In the rows, 128 means zero.
Each run below is a few steps of one of 7 hidden systems, one row a step.
J894, seq 1, 11 rows:
[[137 152 147 116 117 116  97 185  75 121 125 146  89 137 118 123 143 101]
 [112  96 117 127 127 154 167 178 137  98 139 138 100 152 137  99 130 134]
 [116  95 106 141 134  91 155 114 114  89 148 143 140  88 102 106 153 110]
 [130 137  61 166 119 122 104 143 126 136 100  99 105  99 139 135 157 108]
 [107  98 105 152 124 159 119 137 148 142 134 135 156  95 188 128 110 161]
 [122 120 138 122 132 114 125  53 123 167 153  92 127 104 155 105 130 128]
 [136 170 121 141 118 128 137 107 143 176 119  83 153 151 129 181 138 160]
 [141 139 174 116 130 151  88  99  98 134 130 168 172 161 133 143 109 164]
 [167 123 190 110 140 145 138  90 135 138  98 119  90 179  98 116 114 110]
 [128 146 164 124 132 120 165 168 147 125 124 179 143 152  54 169 109 109]
 [110 140 138  99 135 126  78 169 104  77 147 173  83 140  85 110 129  77]]
J325, seq 2 (11 x 18):
[[164 132 139 122 136 107 112 147 145 145 115  91 118 137 169  76 138 140]
 [107 135 115 133 121 148 139 171 148 153 127 170 189 128 136 125 126 136]
 [123 115 133 107 133 117 114  72  91 142 126 124 145  90 138 136 162 144]
 [132 150 159 115 125 131 135 149 141 139 148  97 115 181 130 138 150 165]
 [118 131 144 160 129 130 125 126 104 145 162 193 140 142 100 122 112 113]
 [115 118 119  89 135 148 140  79 117 141 106 111  85 128 112 124 149 100]
 [133 142 146 130 128 119 143 155 153  90 142 132 121 148  91 178  94 131]
 [157 122 117 142 134  93 109 116  92 120 129 147  97 111 127  90 102  88]
 [115 116  93  95 121 160 156 167 154 109  86 106 114 130 141 122 133 111]
 [138 113 126 164 125  95 130 140 126  89 133 141 171  76 124 158 116 140]
 [147 129 108 135 126 109 107 135 120 154 121  76 103 117 180  79 164 134]]
J710, seq 3 (11 x 18):
[[119 162 166 176  87 152 121 158 139 111 112  63 125 121  87 173 168  73]
 [127  88 113 162 116 171 139 152  87 164 104 188 138  96 181 163 101 168]
 [128 117  99  89 164  98  87  84 167 136 168 106  76 119 166  81 101 135]
 [132 190 138 149  96 101 146 146 148 100 149  57 197 154 110 135 139 117]
 [149 135 129 111 118 155 110 151  49 156  65 180 143 139 136 150 151 146]
 [143  72 136 107 174 152 128  93 192 111 116 133  67 155 126 109 104 157]
 [122 155 173 170 127  83 142 110 160 133 182 137 197 118  80 127 110 101]
 [101 167 110 101 108 136 132 170  78 203 116 142  87 123 119 163 162 103]
 [110  76  99  81 134 154 180 138 144  69 132 127 107 134 160 125  84 161]
 [159 132 140 147 129  68 113  73  89  89 137 121 159 103 102  74 121  75]
 [135 146  88 184 117 143 124 185 143 153  77 105  95 137  95 155 198 108]]
J862, seq 4 (11 x 18):
[[175  97 135 194 124 128 135 202 131 119 104 125 100 128 159 147 142 187]
 [ 90  99 135 133 124 111 134 171 118 169 180 146 150  79 182  75 169 146]
 [ 82 133 125  80 128 166 116  71 151 174 135  68 133 130 158 122 179 143]
 [146 130 128 142 130 155 120  60  89 125 136 133 126 198 138 161 111 203]
 [152 123 164 186 145 100 110  84 109 137 177 182 121 163  88  73 105 108]
 [105 147 167 153 129 142 130 112 185 170 124 154 150 111  51 163 120  63]
 [113 156 115  77 138 113 113 169 124 135 122 177  88 110  95 229  94 127]
 [117 149 113  72 121 103 159 202 125  84 171 125  69 156 135 101  71  93]
 [128 142 110  89  88 126 206 132  89  86  90  84 182 115 132  95 114  65]
 [177 109  62 129 138 104 124 120  99  67  28 100 133 107 109 123 194 125]
 [149  60 124 214 128 149 102 192 165  59 108 114 130 101 162 102 169 167]]
J862, seq 5 (11 x 18):
[[111 120 106 175 101 122 178 160 143 134 167  96 119 105 170  99  85 104]
 [107 148  63  93 123 113 124  95 113 146 108 113 192  87 150 122 148 118]
 [154 118 104 117 155 146  73  98 161  86  94 103 117 163 143 113 135 162]
 [169 102 192 195 119 133 127 120 125 124 135 131 157 132 158 116  92 157]
 [132 145 141 139 142  86 114 123 136 218 136 149 140  98 119 119 163 123]
 [ 87 139 132  86 147 162 116 144 184 154 144 154 128 165 107 156 139 159]
 [126 132 189  79 121 125 139 106  77 108 171 144 101 149 131 149  78 133]
 [149 168 123 135 118  94 173 113 104 148 132 111 100 171  76 101 125  73]
 [115 124  95 136 125 148 157 149 128  84  85 179 172 129  61 149 137  95]
 [134  93 135 117 137 107 101 158 119  60 112 127  76  62 118 145 132  94]
 [125 136  94 165  92 133 156 200 152 128 123  59 106 103 177 135 126 117]]
J623, seq 6 (11 x 18):
[[156 141 114 144 129 132  99 130 143  99 100 113 155 154 139 111 114 137]
 [149 133 148 118 135 131 119 121 157 148  89 133 173 122 131 122 114 126]
 [130 142 143 103 138 120 119 138 160 177 128 119 118 127 138 139 131 141]
 [124 142 156 100 133 112 125 167 124 133 164 148 112 145 126 133 119 142]
 [129 138 147  94 116 116 149 137  76 125 136 133 112 136 122 115 131 106]
 [133 118  96 122 127 121 173 139 113 118 102 124 110 133 108 133 148 121]
 [136  92 110 145 146 114 135 115 136 104 108 152 113  99  96 138 140 121]
 [114  98 139 166 125 142 112 123 146 123 131 109 108  88 133 123 139 103]
 [ 95 126 108 166 110 143 119 139 132 136 162 126 149 103 156 138 123 135]
 [120 141 102 125 124 126  92 102  96 121 150 116 151 132 163 117 131 151]
 [144 142 130 130 122 144 119 113 125 101 107  95 169 170 140 113 140 152]]
J185, seq 7 (11 x 18):
[[138 177 100 193 113  72  77 169 152 112 177  88 117  99 139 138  87  96]
 [ 96 154  72 111  89 140 127 175  98 145 140  83 145 109 205  73 125  94]
 [149  80 105  70 133 123 161  99 101  92  82  81 136 105 189 104 155 177]
 [185 107 149 155 152  84 121 135 149 125  67 124 168 105 113 137 202 182]
 [105 117 199 144 137 161 103 179 174 195 125 176 160 115 120 114 180 130]
 [ 81 119 211  90 128 166 124  88 128 180 193 137 110 133 147 158 109 154]
 [141 194 119 123 127 101 123  76 103 158 170 107 106 202 107 195 106 176]
 [139 187  66 130 115 151 137 154 105 114  96 165 151 231  87 133 100 129]
 [144  94 124  96 133 171 161  99 110  66  60 192 137 142  81 105  65  62]
 [155  91 122 145 159  72 157  94 169 101 114 150  82  60  65 133  74  54]
 [ 90 138  82 174 121  65 117 206 157 112 207 129  91  54 123 114 116  71]]
J325, seq 8, 11 rows:
[[170 115  97 148 107 169 137 108  78 140  77  85  79 150 195 147 102 162]
 [120  83  95 171 162 130 142 134 200  85 149 172 154 158 103 111 132 187]
 [117 145 152 154 120 114  86  91 141 138 133  89 159  90 102  81 175  54]
 [135 165 137 118 107 172 110 157 139 192  80 105 116 140 162 196 109 140]
 [137  88 138 111 174 105 119  84 137 131 164 206 133 125 135 132  76 189]
 [127 153 143  70 136 104 155  93 133 122 140  86 140 167 100  48 153  84]
 [128 183 122 136 100 146 126 183  87 117  93 160 160 152  83 197 117 108]
 [152  58 130 122 159 113 101 100  77 106 108 171  49  85 128 130 147 144]
 [115 111 151 108 129 116 196 188 203 115 145  82  94 137 117  90 144 108]
 [113 164  84 178  97  90 134 155  99 145 155 146 171  69 132 160  80  82]
 [127 102  62  94 127 154  96  96  96 112 107  78  90 115 214 113 142 167]]
J513, seq 9:
[[131 142  62 157 141  56 154 106 146 115 155 134 148  94  98 195  95 155]
 [141 182 134 143 148  93  45 180 148 148 149 179 143 148 101 116 123 114]
 [148 114 159 105 121 158 124 156 174 102  90 120 156 117 172  89  59  98]
 [176 125 120 108 134  52 185  92 101 132  99  95 149  98 129 121 137 142]
 [111 166 139 103 138 107 114 177 141 152 144 119 127 169  98 106 209 142]
 [102  83 190 124 104 190 124 158 107  91 128 136 135 110 160 106 132 113]
 [145 112 126 133 122 116 160  52  91 168 124  82  85 106 148 137 124 127]
 [ 93 161  64 126 129 131 124 148 133 137 161 123 131 176 118 149 166 170]
 [114 100 169 153 129 175  80 109 114  80 129 179 156 125 111 128 114 113]
 [156 119 127 160 129 134 154  89 167 172  92  95  96 112 131 160  85 109]
 [121 148  63 114 140  88 160 172 121 142 141 175 152 142 118 148 128 172]]
J894, seq 10:
[[135 128  91 141  93 110 186 145  78  88 111  86 109  98 136 164 115 103]
 [133 124  27 150 145 105 114 135 119 125 136 178 139 138 150 108 107 167]
 [133  89 117 150 148 143  93  91 193 126 103  92 151  99 156  67 161 125]
 [122 130 151 128 107 125 154 116 129 195  99 101 160  49 153 171 129 111]
 [103 167 117 100 132 125  90 118 101 202 178 143 102 153 160 161 119 172]
 [134 130 193 136 130 157 119  91 156  99 158  76 144 202 135 119 141 185]
 [176 145 189 136 108 116 172  84  66 114  82 137 177 148  74 149 114 101]
 [150 144  99 105 156 146 110 147 121 153  71 209  79 182  69 145 107 109]
 [110  82 183 125 159 151 105 184 213  75 147 178 103 129  87 108 114 114]
 [104 138 163 118  98  88 153 167 101  85 165 100  97  67  97 115 120  19]
 [ 89 158   4 107 105 114 156 205  96  94 151 109  93 131 148 146 122 124]]
J623, seq 11 (11 x 18):
[[130 152 122 113 125  93 101 100  86 129 163 115 137 127 143 124 133 142]
 [137 143 126 130 117 151 126 147 121 100 106 103 145 176 126 111 156 135]
 [152 110 139 118 142 139 148 104 133 136  78 167 166 130 112 140 110 139]
 [140 119 147 118 151 118 126  98 174 172 125 109  88 128 122 121 133 127]
 [100 142 155 135 124 124 133 177 156 126 178 146 120 140 106 142 110 118]
 [119 147 130  96 112 120 117 127  59 136 145 146 107 115 134 131 106  92]
 [142 126  76 120 118 117 165 148 111  97 110  90 101 145 141 115 136 128]
 [152 105 111 147 143  96 141 123 127  87  94 159 164  99  88 139 141 125]
 [123  95 140 153 133 152  93 111 152 149  96 108 103  82 135 119 169 103]
 [ 91 109 128 163 118 155 128 162 170 136 171 132 145 108 166 143 113 163]
 [114 149 137 120 120 105  90  89  74 141 183 130 156 121 155 120 125 145]]
J513, seq 12:
[[129 121 116 149 135 141 159 106 149 140 109 156 173 133 110 182 111 167]
 [145 142 160 126 145 115 133 128 127 158 131 191 129 151  83 168 100 136]
 [134 157 148 107 119 130 155 166 137 128 130 150 117 156 105 143  61  92]
 [154 151 109 102 117  91 149 143  80  88 107 135 124 125 107 126  90  79]
 [151 148  98 108 137  94 115 153 130  90  98 101  85 138  94  98 158  80]
 [119  87 107 140 127 126 130 186 140  77 115 112 106  91 134  80 181 101]
 [110  78 126 133 139 104 116 113 126 147 147 109  97  56 158  74 185 114]
 [ 80 120 114 121 127 127 101 126 157 162 191  78 123  97 191 114 169 167]
 [108 122 149 156 117 149  75  87 103 134 176 112 185 121 198 128 136 192]
 [144 143 155 164 127 176  97  44 148 181 116 104 180 173 159 151 112 181]
 [141 131 135 147 129 172 170 108 147 158  89 169 201 185 112 197 100 201]]
J185, seq 13:
[[ 89  67 112 143 153 145 166 105 164 140 140 196 149  94  98 126 131 132]
 [109 132 166 115 146 107  58 116 138  89 185 128  87 111 106 141 132 114]
 [131 178 127 177  87 133 128 156 132 147 149  58 106 148 159 158  93 111]
 [116 129  49 121 113 139 150 112  68 152 119 144 159 135 169 103 127 146]
 [158  97 123  76 162 124 124 103 150  65  81 119 130 152 115  88 146 147]
 [156 118 171 173 127 120 131 145 166 118  80 137 166  82  95 173 126 113]
 [ 97 126 138 126 138 124  98 145 134 210 161 179 104  87 134 110 134  97]
 [ 95 130 151  92 123 125 144 134 141 113 214  95  97 158 162 124 102 164]
 [149 181 108 137  96 100 133 102  57 106 117  78 160 148 121 177 144 142]
 [154 123  71 129 138 159 137 151 129 152  46 152 117 172 115  93 159 120]
 [130  49 172 134 151 161 156 121 158  76 113 193 160 107 111 111  99 138]]
J710, seq 14, 11 rows:
[[ 84 139  85 107 144 125 138 120 193 166 149 135 149 107 117 142 120 124]
 [115 155 143  81 112  95 133 136  86 103 156 106 127 102 130 170 121 123]
 [162 126 119 143 111 128 153 150  79 108 114 116  93 160 142 100 114 118]
 [138 101  88 140 148 137 126 118 158 110  88 156 163 127 116  86 134 119]
 [124 116 154 130 144 116  93 114 157 126 111 122 131  80 102 158 166 118]
 [123 124 165 166 111 129 134 170 126 153 163 115 104 116 152 157 130 151]
 [109 132 109 110 123 137 128 133 112 163 163 134 141 137 181  84 109 141]
 [128 150 100  87 130 121 129  82 128 112 119  76 144 152 128 115 146 131]
 [157 136 143 151 127 125 124 124 103  84 103 139 149 162  90 159 142 147]
 [140 110 158 146 147 159  98 132 140 144 109 186  97 146 103 124 113 111]
 [103 121 138 127 136 135 155 111 192 166 149 130 125 110 115 144  92 110]]

Which system made each of these runs?
seq 15 (2 x 18):
[[ 93 146  79 141 128 178  89 140 180 159 153 121  92 166 154 100  89 104]
 [112 158 117  87 114 129 136  84 144 106 116 100 206 106 136 169  80 117]]

J710
seq 16:
[[ 98 100 100  65 144 184 160 125 189 166  86 102  73 130 146 147 141 137]
 [125 143 160 136 133  74 139 115 159  83 188 147 186 107 101 169  60 140]]

J325
seq 17:
[[138  87 120 131 143 137 102  84 138  87 124 104 112 103 165 135 111 160]
 [154 163 143 187 121  99  85 119 133 134 155  99 146 142 130 116 123 128]]

J710
seq 18 (2 x 18):
[[177 130 176 116 145  92 141 121 142 141 121  99 125 156 133  84 143 148]
 [110 164 106 126 127 124 134 184 131 170 133 180 157 146 104 123 134 113]]

J325
seq 19:
[[144 141 179 179 102 124 177 128 131 190 137 126 214 140 142 111 127 145]
 [ 98 148 133  82 134 165 103  64  79 184 113 157 123 154  98 139 170 115]]

J894
seq 20 (2 x 18):
[[ 81 138  51 139 131 128 139 175 136 152 168 144  48 138 103 123 141  93]
 [ 73 110 104  92 106 158 144 145 136  48 136 113 171  79 147 123  98  86]]

J710
seq 21 (2 x 18):
[[135  99 173 131 135 152 114 146 147 134 127 125 134 148 154  27 165 117]
 [100 101 170 125 120 154 160  81 163 134 129  87 168  86 132 171 143 148]]

J185
seq 22, 2 rows:
[[103 121 148  87 128 183 113 131 206 138 111 119 159 113 175 144  57 127]
 [128 154 173  48 140  61 133  86 120 141 174 110 131 103 131 127  93 118]]

J894
seq 23:
[[150  80 127 158 144 129 116  72 108  95 128 125  98 129 139 105 128 150]
 [121 148 117 190 130 129  89 126 168 131 153 119 143 148 105 115 141 117]]

J710
seq 24:
[[162 100 150 163 140 100 141 131 140 130 130 139 136 107 143 127 110 156]
 [119 139  89 119 135 110 130 134 151 168 137 113 135 129 146  84 150 121]]

J325
seq 25:
[[124  90 147  81 159 199  69  97 131 112  86 188 115 156 125 115 119 138]
 [166  94 202 158 137 101 177  89 147 125 155 106  78 125 117 146  80 140]]

J862
seq 26 (2 x 18):
[[132 119  91 137 135 137 105  93  81 114 117 184 161 146 116 105 132 133]
 [151  87 128 143 151 154 121 101 183 130  72 108  90 121 120 121 140 121]]

J894
seq 27:
[[136 115 158 130 107 152 139 130 129  81  88  87 146 111 125 137 141 105]
 [138 101 114 158 137 125 127 111 124 180  97 143 113  82 133 138 150 124]]

J185
seq 28, 2 rows:
[[102 103 153 106 128 137 119 116  93  76 141 159 138 109 103 160 153 140]
 [161 137 158 159 130 123 102 117 129 144 115  99  70 147 111 133 136 106]]

J185
seq 29 (2 x 18):
[[115 127  92 125 153 116  96 131 197 175 160  82  86 125 176 144 154 196]
 [122 146 202 127 121 109  88 168 108  76 201 160 178 150 126 124 111 156]]

J623
seq 30 (2 x 18):
[[196 141 148 136 128 100 173 166 167 149  83  71 135 156 169 151 111 193]
 [126 145 161 118 133 108 121 128  86 187 148 216 213 144 120  77 134 132]]

J894
seq 31:
[[119 124  74 124 134 120 111 143 141 104  95 142 158  89 120 142 142 120]
 [150 102 153 125 156  99  98 131 154 121 125 141 102 105 121 116 142 138]]

J513
seq 32 (2 x 18):
[[120 143 138 167 135 122 131  86 118 156 190 171  93 168  92 172  76 141]
 [115 184  88 148 107 152 117 146 137 127 130 153 151 160 107 163  46  87]]

J513
seq 33, 2 rows:
[[138  36  98 162 134 142 196 107  86 125  91 174 135  85 151 102 140 156]
 [137  93 160 137 173  81  84  93 172  97 150 126 125 105  88  76 198 132]]

J185
seq 34:
[[136 110 149 150 117 143  92 120  80 148 130 135  85 104 161 109 116 100]
 [102 121 108 143 124 151 181 122 170 157 152 105 109 152 131 134 112 137]]

J894
seq 35, 2 rows:
[[144 123 148 192 130 119 164 149 148 140 150 159 120 153  95 168  96 156]
 [ 93 153 135 101 126  90 112 162 107 145 174 175 138  96 106 126 128  90]]

J862
seq 36:
[[135 163  99 166 150  99  88 118 143 166 146 188 166 140  99 182 111 172]
 [134 134 193 127 128 186  43 107 153 119 117 100 119 160 143  88 127  94]]

J894
seq 37 (2 x 18):
[[170 126 181 147 122 125 165 130 115 136 113 119 118 168 115 151 127 158]
 [115 136 121 154 129 129 152 111 117 165 130 178 157 146  77 128 146 114]]

J185
seq 38 (2 x 18):
[[121  96 114 133 151 132 131 125 134 118 113 164 103 133  87 123 173 128]
 [111  84 157 141 127 158 133 106 145 105 131 130 109  99 123 132 113 110]]

J623
seq 39 (2 x 18):
[[129 113  94 108 138 122 156  85 105 126 138 113 171 174 151  61 177 182]
 [ 98 160 150 161 111 156 112 147 125 111 137 129 187 171  75 151 202 138]]

J325
seq 40:
[[117 122 139 110 141  90 181 121 116 105 166 194 153 127  80 163  80 135]
 [123 180 143  94 122  82 105 151 122  99 146  98  98 124  78 122 137  51]]

J862
seq 41:
[[134 138  60 137 126 104 146 118 146  75  93  85 121 103  91 162 136  95]
 [149 109 130 167 121 116  92 187 103  76  98 162 132  79 128 151 125 116]]

J710
